In the rows, zero is written as 128.
Which row each row swaps with, under one turn or mirror
The rows were stretched afterwards, more along some directions than others.
pibe: [118 101 155 112 139 120 149 125 126 130 112 143 122 165 118 146 124]
pazim: [114 127 138 104 124 140 115 119 113 130 124 131 152 142 133 153 121]
resu: [140 110 140  89 148 127 147 135 106 121 114 124 147 154 113 136 127]
teto: [109 123 150 103 134 119 161 139 105 116  81 124 131 151  85 132 121]
rogal: [ 94 164 123 112 112 150  99 119 133 154 106 114 143 122 135 144 118]
mobaz: [100 156 133 124 110 151 117 115 155 155 149 148 119 129 128 113 145]
sodu: [ 96 151 136 116 112 149 107 119 134 149  92 115 138 124 128 131 112]
teren: [117 125 119 105 132 107 138 145 113 104  91  77 160 142 103 141 101]
pon: [122 102 156  99 144 117 151 141 110  88 107 122 152 160  91 141 118]
Suli: [ 91 109 141 128 105  97 132 103 103 115 121 126 126 125 103 128 155]
mus: [135 111 172  89 137 137  96 122 125 122  98 167 161 155 107 121 144]
loni: [ 92 111 147 127 105 108 129 102 107 123 122 138 122 125  99 126 153]
ras: [106 154 130  93 126 147 133 143 129 134  99 103 151 154 117 160 105]
zov: [ 98 109 146 130 109 106 130 101 122 131 135 146 119 134  93 126 152]
duziz: [117 131 116 119 128 108 125 121 132 131 140 131 129 135 107 130 144]
dilas: [115 128 145  99 125 146 118 125 113 129 115 136 151 143 131 154 114]
tigop: [116 133 135 104 125 145 120 120 118 136 131 134 149 145 133 154 118]
Lovo: [112 139 125 124 122 123 121 116 139 141 148 146 122 131 109 123 150]
duda: [121  94 155 113 133 120 139 133 126 118  85 134 131 163 124 125 118]
Notiz: [127  93 153 110 135 109 148 137 121 105  88 130 133 166 121 118 115]
nis: [ 99 104 175  79  99 125  92 114 137 108  97 130 174 153  87 126 155]
tokim: [102 135 141 104 123 126 122 106 127 141 125 131 144 144  84 158 155]
zab: [121 113 162  93 145 122 152 145 106  92 100 128 155 162  82 147 124]
refe: [115 101 157 108 143 119 144 136 110  96 106 125 147 150  86 143 124]
Nekit: [ 83 120 169  88  86 137  72 109 139 117  89 130 168 132  93 127 154]
zimu: [118 120 140  97 133 130 132 127 129 124 104 101 166 152  94 156 111]
turit: [106 153 124 101 122 144 130 144 140 133 108 106 152 148 111 151 101]
mal: [126 104 144 108 134 107 141 147 113 102  77 115 142 156 124 124 108]
zusi: [105 137 146  92 122 156 123 127 109 131 111 128 149 142 127 155 106]
gem: [105 141 148 101 130 141 149 129 132 132  99 135 137 168 103 138 127]
pirez: [108 109 146 119 138 114 143 132 110 109 120 118 133 136 100 149 117]
Taku: [125 129 127 108 133 131 126 122 115 130 137 128 151 148 138 155 121]
gozuv: [ 90 139 158 117 115 148 132 114 137 144  93 139 128 141 107 123 128]
nol: [121 105 143 112 124 105 133 143 123 108  81 113 142 154 122 120 112]
peb: [117 148 117 114 125 128 109 136 135 132 106 114 148 141 127 145 114]
zibig: [131 110 169  94 132 127 101 128 126 115 100 152 160 149 115 105 136]
luti: [105 147 134  86 126 149 126 130 121 133 110 130 142 148 120 149 127]
razi: [ 92 100 170  84  93 119  95 111 140 106  92 128 171 149  81 122 157]
lize: [114 137 138  84 128 149 127 133 114 131 104 127 145 147 122 146 123]
nep: [115 131 133 119 137 108 150 136 113 121 104 115 129 142  95 133 126]
Ratim: [106 132 153  98 128 142 127 110 133 139 117 134 150 154  82 160 143]
fasa: [100 128 151  94 126 124 136 129 101 109  80 122 146 148  83 153 138]
rigok: [ 94 107 146 129 106 105 123  98 111 122 127 140 125 127 101 128 158]
Kegif: [120 111 155 100 141 115 148 140 115  94 107 128 152 162  85 147 129]
nonar: [ 93 106 154 126 105 106 125 101 114 121 124 147 124 129  91 129 158]
daka: [134 111 167  89 138 134 108 132 124 114  96 155 163 154 114 110 129]

fasa swaps with peb
mobaz swaps with resu
Lovo swaps with lize
refe swaps with duda

Which row each row swaps with, under one turn or mirror
The rows were stretched afterwards, more along some directions than others.
Fesak: [133 125 114 125 119 108 140 142 115 111 140 117 159 152 131 155  99 105]
nagan: [159 127 115 119 110  92 146 139 103 117 147 111 150 128  93 111 107 115]
Vegi: [133 119 116 128 109 105 145 151  94 109 140  98 161 152 114 141  90 112]
beraz: [125 121 100 140 137  71 143 142 123 124 175 113 140 128 108 142 107 103]
mogal: [129 133 110 132 131 106 132 136 128 109 116 105 173 117 120 149  92 100]
lom: [135 135 100 112 132  53 148 166 100 130 188 110 165 120  76 143  98 106]
tig: [118 114 129 130 135  85 130 133  79 104 147  94 153 149  74 132 104 110]
bikub: [118 129 112 144 149  84 129 135 114 121 165 112 133 144 105 139 116 108]
Kuz: [126 123  90 120 133  69 149 127 103 115 150  84 159 125  89 132  98  89]
zigi: [146 132 109 125 142  78 157 135 129 100 161 114 170 153  92 130  99 107]
tam: [119 157 109 135 122  85 122 166 110 124 141 105 172 126 104 154  99 124]
Keba: [118 148 117 149 133  97 136 146 132 138 142 119 173 123 122 179  94 114]
bitat: [121 110 110 124 133  80 160 148 133 103 159 115 187 129  80 156 109 109]
Rez: [124 121 103 115 129  78 135 139 100 107 158  97 144 116  89 122  98  94]
Sosom: [105 151 138 138 130 107 135 121  95 121 132  92 139 160 110 141  83 117]
sebos: [112 148 136 133 114 108 127 172 101 114 157 108 153 162  92 142 104 132]
kofur: [133 155 138 113 110 126 127 152 111 140 138 111 140 140 118 129  99 121]
Neb: [117 122  97 151 103 101 124 144 114 124 138 112 165 135 115 161 107 115]
Rit: [129 136 115 135 138  90 163 136 113 125 160  95 159 155  94 130  98 109]
bazut: [126 123  93 125 130  55 151 142 103 107 176  90 191 169  78 145 122  93]
zata: [118 146 114 130 147  62 136 142 104 101 173  95 156 159  75 134 108 102]
Lalal: [107 145 118 136 113 101 120 169 113 111 153 123 155 139  95 153 108 127]
tumaf: [108 130 124 114 149  96 144 152 101 121 154 104 157 139 103 166  94 105]
supop: [103 124  87 175 149  77 127 129 127 104 138  81 176 165 120 144 109 102]
remiv: [116 155 100 158 138  75 125 133 127 111 150 111 142 130 111 149  99 107]
telu: [151 113 123  90 115  89 152 154 100 107 149 117 155 118 105 138  94 106]
viti: [129 124  82 144 144  58 133 127 115 111 155  93 171 134 124 150  97  74]
bev: [119 121  87 138 152  87 147 145 131  99 128  95 162 124 113 149  98 107]
bodip: [145 123 110 115 115  97 146 152 105 124 141 107 160 129 131 144  88 103]
Biruk: [140 128 121 118 141  54 133 142  76 118 160 103 180 126  78 148  87 109]
tif: [123 140 109 122 125  80 135 178 112 119 175 124 173 120  92 151 109 120]
Gom: [137 118  87 148 148  56 145 122 100 103 155  92 160 142 110 141  96  91]
vitip: [142 149 133 122 131  91 130 135  79 119 144 110 134 143  98 121 104 127]
dil: [132 132 134 112 109  81 136 155  81 132 184 117 164 146  68 141 113 113]
lebu: [143 134 145  97 139 100 148 148  90 133 142 113 161 100 100 133  83 116]
pok: [112 105 115 151 123 114 133 138 129 109 147 117 137 135 126 143 108 105]
tunol: [111 143 120 126 116  98 140 154 111 136 147  94 154 106  99 139  87 110]
keka: [148 104 106 110 129  82 140 141  99  96 158 122 135 128  95 122 101 100]

Sosom swaps with supop
Kuz swaps with bikub
Fesak swaps with tam

